Rows are one point carried round by a steady rotation, each followed by how many ticks it has turned.
The counts run from 0 to 794.
[101 147 130 150 139 174 156  94 141 139 163 113 127  92 168  81 129 178
 103 125 121  89  94  93 153 137 157 173 143  76 110  97 124 139 123 166
 157 149 161 122 139 155 123 155 158 114 106 115 141  99 117]
309
[156 137 156 109 128 102 148 180 117 122 112 146 141 156 117 168 165 110
 122 103 136 130 152 201  99 127  98  92 106 195 110 159 109 136 134 129
  92 115 117 151 105 111 133 123  91 169 148 151 128 142  93]
158
[110 147 132 160 134 162 174 102 141 147 155 123 141  91 167  91 131 175
  94  96 137  78  94  90 150 154 130 181 125  77 119 102 120 152 121 177
 128 145 145 116 143 172 131 148 167 142 106 104 142 124  87]
308
[120  99  88 128 133 151  52  83 157 154 106 129 134 124 100 120 125 147
 141 149  86 155 130  93 118 115 169 128 130  99 155 128 154 128 152 130
 145 127 133  96 142 104 112 124 162  92  98 138 116 105 202]
674
[181 109 114  91  75 137  90 158 113 100 100  90 134 156 140 137 140 106
 158 121  90 129 151 153 130 126  95 124 123 164 132 146 159 111  89  85
 140  92 119 105 105 133 128 133  72 108 111 103 150 126  93]
113
[120 133 124 143 181 109 125  87 122 137 159 164 141 113 108 120 117  79
 134 131 161 165 131 124 112 140 110 128 104 111 126 176 110 162 139  98
  56 154 117  83 143 106 116 109 156 163 141 103  88 122 118]
56
[186 126  87 106 122 158 108  98 111 103 154  92 117 108 124 102 131 134
 148 158 103  93 112  77 142 129 131 128 108  61 145 130 130  94 117 114
 144  91 105  82 141 112 110 109 158 111  98  85 153  78 108]
543
[146 155 120 143 194 116 159 115 128 145 156 153 127  83 115 122 134 104
 118 114 150 118  96 108 142 143 141 141  91  85 121 141  90 151 150 133
  86 149 144  98 177 100 121 124 174 171 134  96 119  93 106]
498
[120 117 152 103  93 118 124 146 119 108 118  68  92 164 151 153 106 120
 139 155 108 146 154 146 154 112 130 129 159 160 109  75 138 101  93 103
 159 131 151 150  94 143 138 138  70  68 166 144 139 143 120]
649
[ 64 134 152 150 147  81 147  69 116 121 162 139 117 117 133 125  87 117
 147 144 147 146 115 104 146 140 122 110 104  63 131  92 113 146 137 128
  85 164 135 123 116 159 132 148 157 133 177  99  94 141 139]
185
[ 93 151 164 136 133  90 172 158 118  84 112 145 105 155 131 170 156 118
 139 156 136 151 152 153  87 122  90  98 135 163  81 126 123  96 138 135
  76 116 127 149 104 141 163 103 125 144 173 156 104 160 132]
63
[151 110 137 116 123 117  63 114 122 113  93 103 132 160 104 186 144 110
 126 150  99 163 168 161 113 110 145 124 108 125 170  85  94 139 167 106
 119 112 130 105 106 101 121 120 106  96 174 181 105 117 136]
235
[157 138 131 100 138  88 112 186 115 102  70 125  84 128  91 181 148 103
 150 159  80 153 151 117 126  97 153 116 138 166 122 109 113  98 170 118
 129 121 149 118 146 114 151 113 112  92 138 163 133 104 168]
684
[155 129  96 103  98 185 104 122 143 139 137  93 149 131 134  84 127 146
 127  95  94 109  93 100 149 125 127 162 137 131 119 149 173 112  77 131
 166 123 132 106 121 134 118 130 108 116  68  92 153 115  99]
656
[127 140 146 139 158 162 138 104 112 127 163  98 144 142 138 141 114 124
  84 133 145 159 110 131 130 123 105 188 113  86  93  92  99 152 103 118
 114 155 121  90 105 118 127 102  89 126 160 124 118 142  45]
645
[126 121 102  83 192 135  99 119 136 155 140 133 160 147  65 109 110  80
 129 112 108 163 108 125 141 106 173 110 113 134  85 155 173 120  99 105
 137 167 150 116 120 100 104 120  84 114 110  97 111 137 132]
691
[116 153 148 105 143 107 186 164 100  78 144 106 102 140 112 142 167 120
 167 161  97 115 129 150 110 123 116  79 106 147  67 139 150  69  96 126
 104 118 154 141  93 126 143 119 106 116 169 119 123 128 119]
286
[181 102 111 118  68 111 106 112 100 103 117  86 137 126 133 135 131 145
 175 134  92  78 150 133 140 148 109  77  85  96 195 106 123 115 133 118
 141  79 106 128 109 138 112 161 132 109 122  97 146 116 135]
1
[ 87 117 144  88 155  96 113 127 139 134  98 130 151 173  77 141 120 111
 133 121  98 159 132 149 126  93 152  82 112 157  89 146 174 120 111 123
 127 156 148 160  86 126 129 130  77 118 133 122 112 185 144]
693
[115 116 155 134 136  93 139  77 110 118 173 115 139 131 139 119 123 116
 173 151 114 123 136 160 149 161 133  74  71  81 163  95  99 150 109 108
  88 136 160 107  92 116 113 164 119 124 189 113 120 108 116]
408
[105 149 118 139 193  91 141 133 132 128 122 165 101  98  89 139 100  81
 111 146 150 158 104  75 131 108 153 152 129 129  93 134 107 137 185 114
 105 166 135 101 188 125 146  85 170 146 138 112 114 114 143]
593
[111 135 124 140 126 138 150 109 107  91 164 102  77 110 146 122 113 124
 148 217 144 123 146  81  98 121  99 135 155  94  99 128 130  55 107 105
 129  98 108 130 124 116 138  97 166 113 157 136 131 113 143]
413
[ 92 159 135 115 163 138 161 141 145 161 162 140 124 104 129  91 114 112
 117 103 137 130  91 119 169 136 177 126 172 178  87 155 163 138 100 139
 141 173 194 158 152 120 121 151 117 117  99 100 147 117 125]
388
[111 127 110 120 128 175 106 135 155 130 105 123 135 137 125 120 118 156
  83 102 120 131 101  79 128 101 125 202 166 119  79 125 171 124 124 152
 168 152 126 115 120 168 140 113 102 116  79 105 137 154 106]
118
[ 89 115 133 153  86 156 105 110 155 136  67 145 142 151 159 124 125 181
  91  89 127 140 129 112 117 136  94 185 160 121 140  98 151 176 147 163
 129 125 120 120 125 181 149 124 135 127  93 131 118 157 131]
436
[141 147 126 139 169  80 133 163 109 105 104 175  85  98 100 164 115  93
 103 154 159 145 129  68 119 111 137 138 142 136 117 141  86 108 192 117
 110 133 112 108 195 111 150  93 166 143 128 135 127 111 151]
368
[159 113  97 103 151 178  75  84 130 118 138  93 154 125  94 112 152 130
 139 147  66 136 120 105 124 118 153 144  84  65 126 125 159 117 111 119
 129 121 141  70 117 110 110 115 118  99 110  92 125  93 125]
769
[172 132 118 110 138 134 160 173 129 149 126 131 144 133 110 139 124 161
  90  84 152  70 111 125 139  92 139 151 136 137 111 140 115  92 140 155
 188 132  87 177 132 125 115 135 118 152 100 156 159 154 102]
793
[195 117 107 126 110 122 120 164 127 155 120 143 134 114 120 130 101 126
 111  78 159  73 112 106 167 121 128 142 130 122 166 154  82 129 151 124
 179 126  76 150 167 130 112 140 133 165  82 124 162 132 110]
351
[ 98 110 112 105 131 159  75 122 154 150 108 127 148 148 108 118 107 128
 105 125 105 176 121 123 123  97 160 160 175 173  96 153 186 120 108 117
 172 151 137 136 124 117 128 110  98  93  82 136 118 143 167]
786
[108 119 133 129 137  95 111 100 136 163 131 166 178 135 113  94 132 128
 149  75 126 125 124 175 129 149 152  63  90 131 172 156 148 180 123 130
 114 144 132 145 110 110  99 166 116 150 115 111 111 138 155]
486
[173 125  92 127 131 127 105 129 136 167 112 166 157  86 115 115 110 118
 113  67 155  97  97  93 155 137 138 142 124 131 175 167 102 155 151 128
 154 132  94 113 185 125 106 140 150 166  69  95 151 110 117]
576
[148 120 132 138 153 176  88 112 124 140 152 101 133 148 116 156 118 129
  87 174 141 163 148 135 105  92 122 206 143 105 127 100  92 129 129 108
 137 133 102  95 111  89 107  81 109 105 157 179 115 133 119]
551
